Each row is where one point has got to under a steady rotation. How many steps took it there?
The counts run from 0 to 216.
[ -4  -1  12   9 -25 -17  28 -34  -1  21   0 -35  15 -14  27 -35   1   9
   5  -5 -43 -43  27  40   1   0  -3  -9  11  20 -12  15 -26  12  26   8
  38 -13  16 -30  -6  24  10 -23] | 14
[ 28  26   5 -13 -53   2  -5 -12  19  43  43  19  20  10  -5  10  10  15
  12   1 -21 -39   9  32  11   4 -40 -17  24  29  27   4 -10  21  -6   1
   7 -13  -5  -6 -11  39 -27 -12] | 173
[-32   7 -31  28  15  -3 -15  -4   1  47  -8 -20   2   1 -19   7 -14  19
  52 -10  20  10   6  10  22  35 -17  -6   8  -1  20  -8  -5  18 -18  54
  18  -8  -7  45  -3  50   1   3] | 29
[ 22  -3  -1   4 -16  -7   1 -56 -16  41 -27  15   2  19  -4 -33  -4 -23
  10  21   9  31 -30  26 -30 -30  60  10  -3  -9   3   4   1   9 -10   1
   9   7 -17 -33  -6  -2 -44  -2] | 132
[ 37  -2 -32 -27  23  25  24  12  -4 -34  16  30   7  53 -17  29  26   0
   0  21  11  47   6  12  -7  -3   3  -2 -24  32   5  -4 -19  -7 -25 -19
   1  13 -10 -29 -12  -5   8  -4] | 205
[-36 -10  -4  -4  37   4  -7   5   7  26  37   7  25   1 -28  44 -13  18
   8 -22  16  12   7 -11   6  36 -77  14 -15  -8   7 -21 -17  34  -2  10
  10  -8   4  23 -20  30  -5 -22] | 171
[ 10  -6  -9  -4  50 -42   6  12 -16  12  -1  41  24  -2  12 -17  23   0
 -19   0   5   6  19  -5  14  32 -24  14  -1   6   3   4  22 -39   1  61
 -19 -49  -4 -32   1 -50  12 -17] | 92
[-18  24  17   0 -39  23  25  -1  22  -5  27  11  -3 -46   6  12 -13   2
   1 -45  13  -2   0 -40  14   3 -24  -9  14  -6 -29   5  26  36  -7 -55
   5   3 -16  39  19  41  11  -4] | 43
[ 46   3  51 -18 -24 -14   2 -28  -2  -9  29  -7   0 -13  16 -15  16  13
  11   9 -25 -18  30  36 -22 -43  -1   3  -6 -10 -25 -33   1  25  -1  44
  31   9  33 -26   5   6 -12 -28] | 150
[  1  38   9   6  20 -10 -39 -56  14   9  -5 -26  -8 -10  14 -26 -15   8
   6 -12  31 -16  13   5 -10 -48 -12  35 -12 -44 -21 -16  -7  36 -13  22
  -9  -6  28 -49  -1   4  -8   7] | 7
[-10   4 -30 -22 -14  24   8 -13 -17   0  21   2   3 -23   5 -19  12  -3
 -19  35  18   6 -17  31  42   5 -36  -8   7   6   3 -32 -24 -37   5  32
 -29 -39 -17  -9 -43 -11   3 -21] | 87
[ 13 -15  28  26 -31  27 -12  -4   1   8  -9  24 -18 -12 -17 -31 -22 -24
 -29  18   7 -11  28  25  -6 -19  33  16  -2 -14 -37  30  16 -29 -28   2
   7 -23 -48 -29  -2  26  25  -4] | 65
[ 39   0  24  21 -29   0 -11  27 -15  -8  -1  20  27  11  -6   3  -6  -7
  -5  -7  -5  -5 -18  24  14   7  12  -3  29   7  37  18  52 -22  -7 -24
 -19  10 -74  -7  -4  13 -32 -13] | 191
[-11  10  -2  -8 -17   9 -16  -3  10  40  44  12  25  26 -32  19   3   1
  23 -12  14  10   9  34 -23  22 -54  14  -3  -7  33 -17 -26  38   5  21
  32 -11  -1   4 -13  21 -28   2] | 172
[ 12   7  35   1  21  -3 -17 -17  -5  16  24  -5 -16  30 -10 -13   1  -7
  10  20  10  -5  25  36 -33 -32  -5  46  -7 -15   3 -10  -9  31  -3  45
  30  40  32 -23  -8  28   5   5] | 149
[ 19  -5   1 -12  -3  39  22  -2 -11 -14   1  24  15  41 -17  19  10 -29
 -11  22  23   6  11   0  12  10  -3 -11 -31  25 -44 -13  -6 -39 -23   4
  10  -7 -17 -29 -34  24   2 -20] | 206
[ -3  24   9   0 -28  21  24  -7  12   3  42   2 -24   0  26 -39  -4   8
   2  -3 -23  18 -19  -3 -35 -53   5  -2 -12  -7   8 -16 -40  36  21 -18
   0  14  15   0  -8   3 -13   9] | 145
[  1 -15  -6  57 -27  57  -8  49   5   8  11  11 -58  -2  -1  17  -1  19
   1  19 -10  12   4 -43 -23   4   3 -17 -17   0 -23   1   7 -17 -14 -23
  -1  -5  -1  36 -11  -1  14   9] | 61
[-32 -14   8  -5  52  34 -19  33 -12 -24  12 -16  22  28 -19  12 -11 -13
 -13  10  27  12  28  15  -4  13 -39  39 -30   3  -5 -26 -20 -25  -5  24
   8  26 -15 -34 -32  -3   5  -3] | 80
[-21 -21 -34  20  20 -51  28   8   8   7  -8  15  10 -19  30 -20  -2  16
  -3 -22 -16  -7 -18 -21  19  33  -6  -7   5  28  28  54   4  -5  26 -36
 -25 -33  -7   4   4 -26  28   7] | 101
[  9 -29  -2  -2  16 -31 -10 -51 -42 -14 -15 -21   8 -27  17   9   4  -5
  23  12 -12   6  10 -30   3 -27  62  20  -5 -10 -30  11 -55  17   4 -11
  11  11  23   1  -1  10  16 -22] | 142
[ 38  22 -21 -17 -44 -45   6  11  13  -7  -2  14  -1   9  26  -6  37   5
  21 -20 -16  16 -19 -49  -2 -32  37 -19   0  13   5  11  23  12  -1 -27
 -24  20  27   2  35 -44 -14  32] | 118
[ 25  -9   4  17  34  -8  -7  10  -6 -45 -21  34  -7  27 -31  29  -5   1
  -2 -14  15   9  24 -21  -7  33  22   5   1  15  -6  31  41 -15 -45 -28
  -8   5 -25  -1  28  18  60  -1] | 193
[ 12  28  10  -1 -40 -26  -4   7  24  17 -26  26 -11   8  33 -21  20 -12
  18 -30 -16 -14  -3 -33 -12 -24   3  28  23  18  -1  29  36 -11  22  -6
   5  23  17   1  22 -20 -15  51] | 117
[ -5   0 -44 -44   5 -45   7 -26 -21  17  -6  -7  42  45 -13   9  12 -17
  26   9  17   8 -35   6  11  10   9  -5  11  51  10   1  -7  -9 -12  -3
  -7  37  19 -14   8  20  18  -9] | 114
[ -5   2  44 -15  44 -37  12 -26  -8  20 -12   2  24 -30   7  -5  -8   6
   9 -13   1 -11  34  -2   0  -9 -23  -4   6  -2  -6 -21  37   8  -7  54
  28  -7   5   5  13  34  18 -44] | 24
[ 19  24  -5 -27  -8   5  27  -4  43  32   5  36  21   1 -12  11   0  20
   3 -36  -3  31  10  18 -17   7  -6 -46  -5  12  24 -38  24  21 -35   7
  20 -26 -17   1 -10  13 -37 -35] | 36
[-20   4  -5   3  11 -15   8  17  37   7  -8  32 -30  -7  21 -39  -7   6
 -19  -9  -2 -14  28  -3  -2  17 -38   5  -6  -1   2  -1  29 -23  -6  60
  11 -50  13 -42  12 -38  38  14] | 93
[  3  17 -43 -33  11  -4 -16  46  29 -23 -14 -29   1  -4   4  23  13  37
 -15   3 -22  -9 -12   9   7  -1 -21 -59   8   3  26 -12  -3 -11  21   7
 -25 -23  -3 -17 -11 -42 -27   3] | 95
[-38 -36  11  25  12  -7 -17  43 -17 -50 -12 -23   2 -18  16   0  15  -2
 -10  -7  -5 -17  47 -39   1  38 -33  24 -10 -17 -17   6 -21 -22  39  21
  -4  -2   0   5   6 -38  16  22] | 84
[-37  14 -27  22 -12  19 -43 -12   6   6 -18 -23  -9  24  11  25  -1  12
  53   1  29  10 -25 -29 -20 -29  41 -20 -21 -17 -27  10  -3   2  -1 -35
 -11  37  45  15 -17  22   0  18] | 130
[ 16 -44  -2  -5  -3   3 -10   1 -46 -64 -11   2  16 -13   7  14  40  -4
  -6  12   2  23   4 -25   6  18  33  20  -2  -3 -35   5 -16 -27 -13 -22
 -13   3 -19  -9  10 -16  -3   3] | 210
[  3 -10   0   5  14  42   4  44  10 -33  27  42 -10  53 -18  16   5   2
 -12  -7  -5  48  -1 -25 -20  -7   7  14 -36  10  10  13  -9  16  -4 -53
  -5  35 -22  -8  -3  -9  -2  17] | 204
[ 11   1 -14   3 -11  38  19  24   9 -25  35  19 -20   2   8 -36  -9   8
 -43  11 -33   1  20   6  -1 -26  -9  14 -19   9  17   5 -45  -4  17 -33
  -5 -26 -37 -27 -11 -34  -5  -9] | 77
[-31  38 -38 -23  34 -16 -17  30  20  17  13  22  19   9   7  13  12   0
   0 -30  55  14 -12 -17   0  14 -48   3  -5   4  10 -21  14   5  -9   4
 -24  -7  21 -13 -23 -17  -3   1] | 103
[  8  -5 -47 -18  -3  -7   7   5 -14 -37  28  15 -10  -7 -14 -13  21  12
 -15  18  16  22  -9  18   9  -3 -30  10   1  -1  24 -25 -55  11   2  29
 -19 -16   9 -12  -7 -38  17  11] | 86
[ 24   7  19   8 -38  21  25  -1  -7 -20   4  43   2 -29  17  -6  -4 -13
 -27 -24  20  13   2 -44   0  -7   5  19  18  -4 -42  24  25 -30 -10 -42
 -21  -8 -31 -12  13   9  26  -7] | 202
[ 15 -16  -2  -4  44 -27  15  12  -7  13  18 -41  16  29   6   8  11  19
  15  -7 -43 -21 -15  17   9 -44   6   3   4  23  41   7   6  31   0  23
  -7  32  -9   7 -12  20   0  -8] | 22
[-19   1  19  40  29 -36 -14  -6 -16 -14   2 -41   7 -20  42  18  11  24
  31 -35 -13 -12  22 -44 -16 -17 -39  15  11 -39  -5  -6 -25  24  27  13
   9  17  38  25  11   5 -17   4] | 16
[-32  10 -33 -31 -13 -24 -33 -10  12   5 -21 -18   5  -5 -17 -28 -13  -8
  22  -5  38 -37  -7  25  24  30 -29  32  31   2   2   6   4   2 -15  34
 -20 -17  -1 -35  -2   5  20  47] | 98
[ 19  34  26  -6 -41  30 -28  23   4   4   4  24  -4  16 -33  13 -15  -5
 -21  -9  26 -11 -15  35  11 -18 -27  11  34  -8  18 -12  52 -12 -42  -9
 -12  15 -49 -16   2  30  -7   4] | 190
[-25   5   7  -5 -20  31   8  32  11 -12  19   4  20 -12  -6  32 -10  18
   7 -38   4  36 -26 -22 -16  13  -1 -11  13  -1  15  -9   3  34   9 -54
  -1  19 -23  54  12  18 -29  -9] | 44
